Each row is where one point has got to under a steady rotation. How many steps took it there?
The counts run from 0 to 387.
[151 139 154 182 119 150 166 141  95 122 108 104 137  90 131 102 141  88
 127 135 151  84 139 137 122 152 170 117 148  95 116  80 165 142 113 128
 121  77  89 133 110  67 174 148 142 171  97 135 113 144 133 155 145 169
 171 133 111 149 128 122 115 147 132 120  96 154] : 312
[137 124 151 141 129 128 152 133 102 144 162 148 178 115 104 138 186  91
 117 127 147 156 135 149 111  99 170 113  94 140 128 132 116 122  65 190
 119  73 129  69 101 125 118 114 135 147 104 166 146  88 105 111 112 156
 165 142 121 127 149 171 151 131 136 122 116 120] : 175
[123 137 139 122 182 116 166 158 114 139 119 127 159 112 131 121 195  73
 107 116 165 139 142 149  89 142 128 116 121 138 146  94 125 110  80 156
 103  60 140  69 103 107 144 129 140 133  76 129 142 108 109 121 144 144
 196 144 120 141 117 144 128 120 134 117 117 147] : 301
[124 153 134 155 160 117 122 105  90 118 136 162 147 107  92 110 127 103
 154 131 136 142 173 150 100 184 172  79 152 116 121 119 155  85 118 171
  91 113 137  95  97  85 163 147 104 112  90 153 147 131 141 116  94 152
 152 121  96 170 155 171 118 110 130 120 109 107] : 183
[178 160 179 161 103 134 193 111  94 119 129 136 158  96 123 111 106 152
 129 142 113 137 100 143 127 102 168 132 106 122 117 146 146 125  98 163
 141  81  95  59 110 100 134 154 148 131 108 144 149 147 107 163 145 156
 120 153 144 135 128 152 144 117 141 119  74 165] : 381
[148 169 149 170 107 105 154 134  91 140 144 117 163 135 129 133 135 126
 132 154 130 129 140 160 122 120 148 118 154 140  98 104 119 169  94 186
 139 121  96 104 117  94 139 152 140 197 178 148 145 141 119  86 126 186
 110 135  93 149 133 152  85 159 134 123  95 159] : 323
[157 166 139 182 115 122 163 133  61 125 121 125 140 104 104 115 126 100
 140 133 111  97 133 144 123 144 155 129 188 106 107  96 172 128 123 139
  88 104  81 156 113 100 174 181 119 155 148 119 120 182 116 127 136 152
 143 125 110 115 132 149  72 122 116 136 110 160] : 129
[151 176 151 111 148 114 180 132 117 125 120 135 137 105 165 114 150 143
 103 111 127 165 111 168 109 132 143 144 105 144 114 140  94 103 100 162
 128 104 137  39  99  94 116 138 156 136 123 119 181 109 130 140 132 105
 122 156 129 159 116 165 138 113 147 135  84 170] : 386
[170 162 161 164 105 118 166 100  67 116 125 152 152  96 108 104  89 162
 156 134  89 138 119 144 127 154 169 117 156 112 116 142 147 102 115 141
 117 116 112  88 111  84 138 176 120 116 117 136 162 175 139 150 107 131
 121 148 127 139 129 166 102  95 120 138  76 151] : 377
[116 185 114 124 163 124 130 115  86 148 157 198 135 111 101 103 176 108
 126 112 130 163 145 160  99 140 154 121 146 152  97 140  93 109 100 180
  97 130 139  97  90  93 120 131 120 136 147 128 150 114 123 106  92 118
 124 121 124 147 163 203 113 108 122 158 136 129] : 361
[156 155 128 161  88 135 134 145  74 108 121 145  99 101 124 125 163 124
 138 120 119  98 112 174 145 179 171 148  92 115 118 104 111 135  97 129
 116 107 141 124 128  84 125 165 113 176  93 156 154  99 156 170 110  87
 184 106 113 125 110 166 142 108 125 134 115 132] : 344
[141 161 125 145  86 115 122 107  69 172 181 149 161 113 112 147 156 156
 142 128 115 144 130 157 137 129 185 109 152 144 115 123  97 122  96 158
 131 125 127  97 107  84  96 145 121 171 145 159 171 148 143 103  81 139
 132 148 113 127 113 184  89 136 133 143  90 141] : 168
[121 162 103  96 140 104 139 172 116 132 128 140 109 129 149 134 167  68
 108  90 142 125 138 162  98 150 138 149 108 138 139  91 143 102 113 174
  96  87 138 106  90  84 138 142 132 170 104 136 152  86 127 131 139  89
 175 121 103 150 119 194 139 127 150 124 134 147] : 150
[153 143 159 146 123 130 181 137  92 158 146 164 161 106 120 118 165 102
 120 114 118 156 119 133 118  70 155 157 108 148 106 130 110 143  62 178
 148  78 113  79  95 106 113 126 148 157 133 139 139 121  87 137 133 149
 125 150 162 120 147 182 145 126 127 144 118 157] : 50
[158 121 159 153 142 156 178 125  70 105 105 154 134  81 100 106 167  77
 126 101 107 132 122 144 126 133 178 136 122 100 108 128 145  91  98 139
  91  79 115 122 103 114 146 144 122 127  86 122 131 116 119 165 110 102
 164 139 140 119 157 181 150  88 112 149 123 121] : 370
[167 122 155 153 154 128 175 155  63 106  83 137  92 102 131 105 165  97
 145 123 102 120 131 152 136 174 136 165 102 110 104  86 118 118  90 104
 124  93 156 113 137 100 152 167 110 151  93 123 156 129 131 164 134  95
 167 113 122 127 108 166 136  91 124 143 123 141] : 219
[119 156 118 139 177 105 136 137  99 134 116 138 136 104 128 105 147  90
 139 114 153 128 172 150  94 204 136 100 182 122 136  81 142  96 120 138
  95 106 143 110  95  67 161 154 123 131  96 121 146 148 144 117 117 139
 177 131  97 170 124 148  85 113 129 127 113 143] : 306
[154 163 118 160  82 130 129 141  68 113 124 152  99 103 123 123 161 139
 143 119 120 100 115 177 142 182 170 148 105 122 115 109 100 134  99 130
 113 121 144 125 131  78 118 166 113 179 101 154 162 111 159 160 107  85
 175 106 116 131 105 168 135 110 120 138 112 133] : 345
[135 164 149 116 204 100 160 124  77 131 115 152 117 139 121  95 155 100
 133 147 113 173 156 167 100 162 123 122 143 138  84 106 107 103 107 165
 118 124 149  82 129 108 146 149 109 144 150 112 167 125 120  87 113 139
  99 122  85 157 134 190 101 110 133 146 132 135] : 209
[155 191 153 161 120 135 155  87  72 121 129 131 132  99 135  97 127 172
 132 153 127 130 117 172 127 170 175 103 155 116  90 133 104 125 126 141
 130 136 108  89 127  70 126 150 133 152 138 127 158 149 165 133  98 154
 106 143 100 158 121 146  99 132 131 143  75 152] : 196
[161 174 151 150 122 142 156  96  75 103 111 127 128  87 137  99 152 164
 128 132 127 126 107 182 129 184 183 105 146 108  94 129  94 115 126 126
 119 132 124  92 127  67 121 145 131 156 117 120 162 133 176 146  92 118
 134 146 104 159 117 142 106 118 122 147  74 141] : 194
[158 141 144 153 106 132 147 126 101 108 103 124 124  74 155 132 124 135
 139  92 105 134 140 158 141 183 180 136 135 113 113 120 125  93 123 113
 105 137 136  95  88  67 141 174 128 136 113 136 180 144 164 161 107  87
 144 149 121 155 125 162 126  96 139 143  71 163] : 69
[134 123 149 129 143 126 153 135 107 137 156 147 176 111 109 137 197  85
 110 118 146 154 137 150 109 111 171 109  95 139 134 130 105 113  65 182
 113  75 135  64 102 122 114 116 135 147  97 157 147  86 112 112 108 141
 173 144 121 134 146 173 152 124 133 123 115 117] : 176
[135 120 143 162 141 150 161 162 106 126 118 143 116  85 121 135 186  45
 113  94 122 131 159 136 122 128 174 162 122 120 105 108 132 120  97 134
  80 101 116 135  72 116 169 157 128 141 133 131 130 114 105 141 137 111
 160 124 137 122 177 170 152 108 136 153 139 151] : 245
[155 175 128 139 106 143 161 124  58 139 118 164  96  88 130  98 169 136
 132 106 113 110  98 156 139 149 166 159 128 117  97 110  97 126 105 116
 131 106 132 132 119  61 110 147 129 173 108 120 148 130 148 177 107  88
 147 127 144 122 106 180 121 111 118 166 116 152] : 40
[113 178  94 124 121 109 108 141  95 148 145 153  95 120 124 127 129  87
 139 107 124 116 160 153 109 180 157 131 154 125 124  82 164  92 139 154
  95 117 134 140  90  58 155 158 104 164 117 144 153 129 150 125 113 106
 152 107  91 149 124 205 110 134 151 137 127 139] : 154
[153 150 160 152 120 135 178 131  84 164 151 165 160 106 115 115 152 111
 123 128 118 148 120 128 122  64 156 155 114 143 101 130 114 151  73 179
 150  79 106  85  99 102 115 129 147 157 137 139 135 137  85 140 137 162
 116 143 165 120 144 181 138 133 132 143 117 160] : 49
[157 133 130 145  70 153 147 132  76 153 147 123 123  94 132 146 191 110
 120 108 120 109 106 159 157 121 200 140 111 114 113 106 111 120  98 125
 125  89 113 132 114  84 108 133 132 196 111 148 148 115 152 156 100 104
 171 144 123 106 106 177 131 142 137 141  95 143] : 163
[170 152 154 165 104 135 162 130  61  88 112 112 147 107 131 129 188 132
 120 128 115 115  92 197 139 152 169 125 125 117  99 126  83 143  91 142
 113 119 113 117 145 114 115 155 133 195 140 130 155 113 154 119 100 111
 159 131  96 122 120 145 101 117 103 143  93 135] : 12
[179 149 156 161  91 124 188 160  80 107 111 101 155 105 134 138 166 111
 111 112 114  99  83 163 132 107 146 151 128 118 127 111 135 148  87 146
 105  79  89 124 125 119 138 172 144 184 129 126 136 136 112 141 149 118
 170 146 128  98 105 141 103 117 113 127  95 168] : 134
[118 165  98  99 135 103 132 169 113 131 128 141 104 120 144 132 164  73
 116  92 135 126 143 166 105 166 142 141 120 133 132  85 140  97 121 166
  91  95 148 114  90  76 142 148 126 170 108 134 161  91 137 128 126  84
 167 117  97 152 119 199 128 121 151 126 131 140] : 151
[150 187 137 161  97 124 154 109  61 173 156 175 139 105 109 104 121 155
 146 136 101 138 124 137 130 113 158 145 155 144  91 122 108 146  98 154
 150 119 110 108 112  72 113 150 127 160 155 139 144 174 118 138 113 152
 100 135 153 127 123 183  97 131 125 159 108 164] : 45
[119 186 131 152 176 133 171 149 111 145 139 143 125 114 112  99 180  69
  99 144 166 120 150 141  82 126 142 123 141 139 113 108 138 137 101 156
  91  81 100 109  89 116 182 139 136 130 125 122 104 126  86 120 165 179
 160 117 127 133 157 137 130 140 149 123 139 164] : 118
[125 201 133 127 136 114 156 135 125 148 170 143 118 132 107 131 128 103
 101 152 144 142 144 148  94 116 165 120 108 141 127 136 165  98 127 181
  88  92 102  71  82 121 170 151 122 113 130 157 144 114 100 116 158 157
 126 120 105 136 146 169 155 145 185 103 110 159] : 269
[136 158 140 187 128 142 133 118  80 115 125 125 129 104 105 108 138  92
 139 144 138 101 166 156 123 180 185  97 171  98  94  96 152 128 131 142
  95 126  97 153 112  88 179 157 114 161 138 141 122 139 144 113 106 171
 142 114  82 153 161 145 106 140 129 132 115 121] : 4
